m =
[[109 138 131 132 138 102 125 139 133 129 128 123 136]
 [110 137 130 123 135 112 121 139 132 131 128 123 136]
 [110 138 132 137 138 103 128 136 134 127 129 124 137]
 [110 138 133 140 137 106 128 133 135 127 130 125 138]
 [139 109 122 102 120 146 116 132 108 134 120 124 108]
 [108 137 130 123 138 103 121 140 132 131 128 122 136]
 [110 136 126 110 131 120 117 139 131 133 128 122 134]]
m[0, 0]: 109
m[:, 1]: [138, 137, 138, 138, 109, 137, 136]
m[2, 0]: 110
m[2]: [110, 138, 132, 137, 138, 103, 128, 136, 134, 127, 129, 124, 137]
m[0, 9]: 129
m[5, 8]: 132
m[6, 1]: 136
m[1, 5]: 112
m[3, 5]: 106
m[:, 3]: [132, 123, 137, 140, 102, 123, 110]
m[:, 6]: [125, 121, 128, 128, 116, 121, 117]
m[5]: [108, 137, 130, 123, 138, 103, 121, 140, 132, 131, 128, 122, 136]
m[1]: [110, 137, 130, 123, 135, 112, 121, 139, 132, 131, 128, 123, 136]
m[2, 7]: 136
m[:, 0]: [109, 110, 110, 110, 139, 108, 110]
m[3, 9]: 127
m[3, 7]: 133
m[5, 10]: 128
m[4]: [139, 109, 122, 102, 120, 146, 116, 132, 108, 134, 120, 124, 108]
m[4, 8]: 108
m[4, 4]: 120
m[3, 12]: 138
m[3, 1]: 138
m[3]: [110, 138, 133, 140, 137, 106, 128, 133, 135, 127, 130, 125, 138]
m[6, 4]: 131
m[4, 1]: 109
m[5, 3]: 123

grid =
[[100 134 135 127 132 126 136 137 136 118 131 134 121 113 145 117]
 [110 130 130 128 130 121 134 133 136 122 129 131 127 119 141 117]
 [118 132 134 127 130 123 126 135 134 122 132 132 122 125 142 114]
 [101 133 133 127 132 121 135 137 138 118 130 133 123 114 147 113]
 [154 126 126 128 125 136 120 121 118 136 128 125 130 141 112 142]
 [153 121 121 130 124 126 121 120 123 137 125 122 135 142 115 134]]
Rows and columns are counted from 0.
(0, 0) -> 100
(0, 15) -> 117
(3, 10) -> 130
(1, 5) -> 121
(5, 6) -> 121
(4, 8) -> 118
(0, 10) -> 131
(2, 15) -> 114
(1, 9) -> 122
(4, 14) -> 112
(1, 7) -> 133
(2, 12) -> 122
(1, 4) -> 130
(2, 13) -> 125
(0, 3) -> 127
(5, 2) -> 121
(1, 8) -> 136
(5, 14) -> 115
(4, 5) -> 136
(1, 12) -> 127
(4, 4) -> 125
(4, 9) -> 136
(4, 11) -> 125
(2, 9) -> 122
(0, 14) -> 145
(1, 2) -> 130
(3, 4) -> 132
(5, 4) -> 124
(0, 1) -> 134
(2, 6) -> 126
(4, 15) -> 142
(1, 15) -> 117
(3, 14) -> 147

M =
[[108 133 130 136 151 136 130]
 [109 126 155 127 105 105 122]
 [111 142 114 149 149 112 104]
 [120 141 134  99 122 102 101]
 [121 148 120 119 106 142 124]
 [125 133 134 129 137 100 102]
 [146 124 145 135 137 101 142]]
M[0][0]	108
M[:, 4]	[151, 105, 149, 122, 106, 137, 137]
M[:, 3]	[136, 127, 149, 99, 119, 129, 135]
M[4][6]	124
M[0]	[108, 133, 130, 136, 151, 136, 130]
M[0][2]	130
M[3][6]	101
M[:, 2]	[130, 155, 114, 134, 120, 134, 145]
M[5][0]	125
M[4]	[121, 148, 120, 119, 106, 142, 124]
M[6][1]	124
M[3][1]	141
M[1][1]	126
M[4][1]	148
M[3][0]	120
M[6][0]	146
M[:, 5]	[136, 105, 112, 102, 142, 100, 101]
M[2][5]	112

W = [118 149 133 127 120 128 127 117 129 123 129 138 124]
W[0] -> 118
W[2] -> 133
W[6] -> 127
W[1] -> 149

data =
[[138 108 125 119 142 101 136 120 143 128 124 124 106]
 [137 151 142 135 125 131 146 109 106 135 115 133 135]
 [134 129 130 129 132 119 139 116 126 131 121 129 119]
 [134 138 136 130 128 126 139 116 118 132 120 130 130]
 [142 135 148 116 130 124 137 119 119 131 125 127 146]
 [143 135 148 116 130 123 138 118 119 131 125 127 145]
 [128 120 133 115 127 131 115 142 136 124 140 123 145]
 [139 129 136 124 134 115 142 114 125 132 120 128 123]
 [131 124 126 129 133 118 134 121 131 129 123 128 116]
 [141 149 152 123 124 134 141 115 107 133 121 130 153]
 [133 139 135 132 127 128 138 117 118 132 121 131 129]
 [136 139 141 126 128 128 137 118 117 132 123 129 138]
 [139 123 133 123 135 112 139 117 130 130 122 127 119]
 [142 148 147 129 127 127 148 107 108 135 115 132 139]]
Rows and columns are counted from 0.
row 0 col 0 = 138
row 13 col 4 = 127
row 0 col 1 = 108
row 10 col 11 = 131
row 3 col 9 = 132
row 7 col 11 = 128
row 3 col 5 = 126
row 2 col 6 = 139
row 4 col 9 = 131
row 7 col 3 = 124
row 7 col 0 = 139
row 4 col 4 = 130
row 0 col 7 = 120
row 6 col 7 = 142
row 12 col 3 = 123
row 3 col 11 = 130
row 8 col 11 = 128
row 5 col 3 = 116
row 11 col 12 = 138
row 12 col 8 = 130
row 4 col 10 = 125
row 1 col 6 = 146
row 5 col 1 = 135
row 7 col 6 = 142
row 10 col 6 = 138
row 5 col 8 = 119
row 0 col 6 = 136
row 3 col 12 = 130
row 4 col 8 = 119
row 13 col 11 = 132
row 1 col 4 = 125
row 7 col 7 = 114
row 1 col 7 = 109
